Each path is a new rotation, seen through one point. The rows after it are directions, each followed by how far the rotation turns it, in deg/step (0 if it stays put).
Each turn is a multiple of 5 degrees from 10 to 175, or 0.
Rotation 1:
[-32  -1  -7 -24  17 -19  -8 -14  12  15  19   8   9   0 -13]
[-28  -2  -9  -9  13 -15 -23   1   5  18  19 -22  18  12 -15]
[-26 -26 -16 -12  19  -6 -19  -1   2  17  17   3  -3  12 -15]
[-28  -3 -15 -21  15 -26  -4  10  13  14   7   6   8  24 -18]
[-13 -13 -20 -15  16 -11 -19  21  11   9   6 -22   3  19 -23]
[-15 -19 -22 -19  21  -6  -8  11  20   4   9   5 -11  13 -22]
[-15  14 -17 -24  14 -21  -1  12  26   3   9  -8   4  10 -29]
[ -4 -10 -22 -22  19  -1 -18   8  21   0  21 -23  -1  -8 -28]
[-20  -3 -21 -30  23  -8  -4  -8  24   2  23   3  -8 -10 -26]
[-26  13 -13 -23   7 -18 -12  -3  20   6  25 -16  13  -8 -22]
[-25 -15 -15 -18  15  -1 -25  -9   5   7  30 -13   7 -11 -14]
[-36  -7  -9 -21  19 -19 -10  -7  10  13  20   7   6   1 -10]
[-31  -6  -7 -12  11 -19 -19   8   8  15  14 -15  22  12 -15]
[-23 -28 -19 -13  23  -4 -17   7   5  15  15  -2  -6  15 -16]
[-23  -3 -13 -19  17 -24  -4  12  15  13   5   8   3  22 -20]
[-10 -12 -20 -14  14 -12 -17  20  17   8   8 -21   6  10 -25]
[ -7 -18 -23 -23  20  -7  -3   7  23   1  11   3 -15   3 -27]
[-13  13 -16 -24  15 -18   1   8  30   1  14 -10   6   4 -32]
Directions:
[-11  -5  -2  10  -5  -7  -6   9  18  -4  -1   5   0  -9   7]  0
[ 14   7  -7  -6   0   3   7   3  13 -11  -1  -5  -7  -9  -9]  35
[ -5  20   6  -2  -4 -13   9   3   4   2  -5  -1  10   6  -2]  130
Rotation 2:
[-17   4  34 -14  16 -20  16  26  28 -10  -1   2  14  -4  -7]
[-13  16   5  22   7  23   1   6  30   7  -9  15  12  25  23]
[ -6   1  28 -12  17 -32  -6  -7  19 -24 -14  17   0  14   9]
[-21  14   2  30  18   6  17  17  16 -21  23 -12  18  21  13]
[  2  10  -1 -16 -11  -6  -8  -7  41 -29  -8  19  -6   5  26]
[-13 -18  30  20   1  -6  18  19  12 -24   1   0  24  -6  12]
[-16  22   2 -23   4  10   2  18  42   3   6  23  10  16  17]
[ -6   2  36  23  10  -6  -2  -4  15 -11 -35  13  10   3  15]
[-25   4   6 -10  23 -14   6  15  20 -16  25  13  12  31   0]
[  4  30  11  18   6   7   2  -8  27 -24 -15  -9  -4   8  34]
[ -9 -18   4   5  -2 -25  10   3  26 -37   5  27  20   7   4]
[-11  16  28  -7  -1  23  17  25  30 -12  11 -16   2   5  22]
[ -9   3   5  11  -6 -11  -4   0  30  -6 -22  39  27  -3  18]
[-12  -9  38   0  25   2  12  15  21 -13   2   0  -3  23  -8]
[-18  33  -2   4   6  -1  -5  -2  14  -7   0  13  23  23  35]
[  4  -5  15  17  19 -22   9  -4  33 -36 -14   6 -13   7  -2]
[-11  -4   8   0  -9  13  11  12   9 -24  24   3  21  20  33]
[ -1  22  14  -5   0 -13   7  13  44 -18 -23  10   5 -19  12]
Directions:
[-16   6   6   6 -12  -5   0  -6  -4   3   8   5 -14  -6  -2]  0
[  2  -9   3  -6 -16   9   6  10   7   0   1   2   5 -16   1]  60
Rotation 3:
[ 10   8  -8 -10  -2  -7  -9 -35  18  23 -21  18 -25   8  -1]
[ 17  11 -19  -5  -3  27 -13 -33   6  -6 -24  14 -10   0 -12]
[ 24  -2  -4 -21   4   4  -7 -34  13   5   4  17 -34  11 -15]
[ 30  26 -10  -4 -12  14   3 -24  11   7 -23  -1 -12  22  -4]
[ 30   1 -15   5   7  10  -3 -37  27  -3   8  -8 -16   2 -11]
[ 21  23 -10   1  -2 -13  -2 -29  28  17 -17   4 -21  13   5]
[ 18  18 -32  10   6  17 -11 -31  20  -8 -21   9 -10   0  -8]
[ 15   9 -14 -15  11  -4  -5 -23  24  -5   2  22 -32  16 -15]
[ 22  30 -20  -6  -3   9  -2 -16   7  -8 -23  11 -12  28 -12]
[ 35  10 -21  -4  11  11  -6 -25  21 -18  12  -6 -14  12 -14]
[ 29  29 -10  -2   6 -16   1 -14  25   6  -1  -4 -16  28   1]
[ 23  21 -32  16  18  10 -14 -17  22 -12 -10  -4   1   2   0]
[ 12  11 -20  -7  25 -16 -17 -12  24   2   5  14 -20  13  -3]
[ 16  35 -27  -4  14   3 -20  -9   6 -10 -21  14  -4  24   0]
[ 27   8 -18 -13  24   8 -21 -15  12 -20  16   4 -12  19 -14]
[ 31  27  -4 -11  12 -14 -15  -6   9   1  -2  -3  -9  37   3]
[ 32  19 -21   7  20   8 -21 -17  11 -14  -1 -17   9  14  -2]
[ 17  10 -12  -8  30 -22 -29 -15  20   8   7  -5 -10  19   9]
Directions:
[  0   4  -2  -1  14  -8 -14  13  -6  -5   6  -5  10   7   6]  10
[  1  -1   4 -13  -4   9  -1   6 -13 -10   0  11  -6   9 -11]  60
Rotation 4:
[  8  19  45  -3   3  -5   1 -35   8   7  29 -16   3  -1 -19]
[-19   6  27 -13   3   7  -1  32  36 -21  19 -14  -7 -34  -5]
[-25 -10  -8  14  11 -11   3  -9  39 -19  41  -1  -1  25   6]
[ -2  -8  24 -15  14 -40 -33  -9  26   2   5  -3  16   0 -33]
[ -6  -1  11 -22 -36   5 -21  -4  11 -25  36  19 -10 -25 -15]
[ -3 -37 -12 -18   8  10   4   0  13 -23  38 -23  26   4  -8]
[ 21 -10  19  16  17 -16   5 -11  24 -34   2  20  17 -10 -25]
[-11 -17  31   8 -16 -10  -3 -34  -2 -12  19 -21  -6 -34   0]
[ -5   6  -2  -3  21  27   8   7  20  -2  42 -14  -1 -26 -32]
[ 11  17  39   7   6 -10   5  -6  37 -26  31  -5   6  22  12]
[-41 -14  25  -4  10 -32 -17   0  21 -19   5 -12  -7 -21 -10]
[-11  -2 -16  -2 -14   1 -15 -19  30   2  43  19 -10   1 -31]
[ 24  -8  19 -23  -5  -5 -29   8   8 -13  33 -17  30   9 -12]
[-17 -21  20 -13   2  -1   8   2  11 -52   3  21  10 -16  -8]
[  0 -34  -6  10  -6 -13  15 -42  21  -7  22 -22  11  -8 -21]
[ 24   6  22  16  18   3 -24   0   7 -10  26  -3   8 -35 -34]
[-16   8  44 -13   2  17  11 -18   4 -24  35  -7   0  -3  11]
[-18 -11   6  -6  19  -9  18  12  47  -6  12 -27   6 -11 -17]
Directions:
[ -2   1  -3  -2  13   1  -4  16   2  -1  -8   5   1 -13 -13]  155
[  1  -1   3  -8   2   8  13  15   5 -11   1  -2   8   7  11]  95
[ -7  -4   3   7  -3   0 -13   7 -11 -11   3  -2  -6 -10  14]  125
Rotation 5:
[ 16   1  -3 -25   2  18   6  10 -34 -26  21  -1  10  -3 -12]
[ 33  15  18   3 -20  21   8  -7 -24   6  -6   2   0 -20  24]
[  0 -31  15 -29 -13  15  17   6 -23 -29   3  -7   2  -5   6]
[  7  12  -7   4   4  27   2 -23 -24 -16  -5 -11  17 -17  36]
[ 30  -7  -9 -29   2   1  15   1 -30 -26  17  -5  -6   5  -2]
[ 18  22  28  -2 -11  38  -1  -7 -18  -3   8   5   9 -23  10]
[ 19 -35  11 -23 -21   1  23  -8 -25  -9  -3  -2   2  -3   9]
[  0   4  -8   1   3  35  -3   6 -23 -20   1  -8  17 -24  26]
[ 29   7   2 -20  -6 -13  18 -16 -37 -23   4  -9  -3   7  14]
[ 15   3  20  -5  -2  45  -3   6 -12 -22  17   3 -10 -18   4]
[ 20 -15  10 -25 -18   3  12 -29 -29   0  -1   1  18  -9  14]
[ 10 -13 -12   6  -3  37   9  22 -24 -22   7  -7   0 -16  19]
[ 12  20  12 -28  -9 -11   5 -13 -35 -22  -4  -8  16  -3  18]
[ 19  -7  11   2  -2  37   9 -12 -14 -27  14  -1 -26  -5   8]
[ 17  -2  10 -35  -3  12  -7 -18 -23  -2  11   2  31 -17  10]
[ 23 -13  -9  15 -14  29  16  10 -32  -8  -2  -4  -3  -6  14]
[  8  13  15 -38  -8  -5  -1   6 -23 -32  -1  -9  12 -16  23]
[ 10  -3  14  13  -5  27  13 -30 -31 -21   3  -7 -15   1  10]
Directions:
[ -6  14   7   2  -1   0  -6 -12  -7   9  -6   0  17  -1   2]  160
[-6  2  0 20  0 20  1  3 -5 -1 -1 -1 -5  3 -6]  175
[ -3  11  -5   0  13  -3  -4 -15   1 -15   5  -5  -8   5   1]  80
[ 10  16 -12   3   2  -7   1  16  -9   1   0  -1   3   4  -1]  95
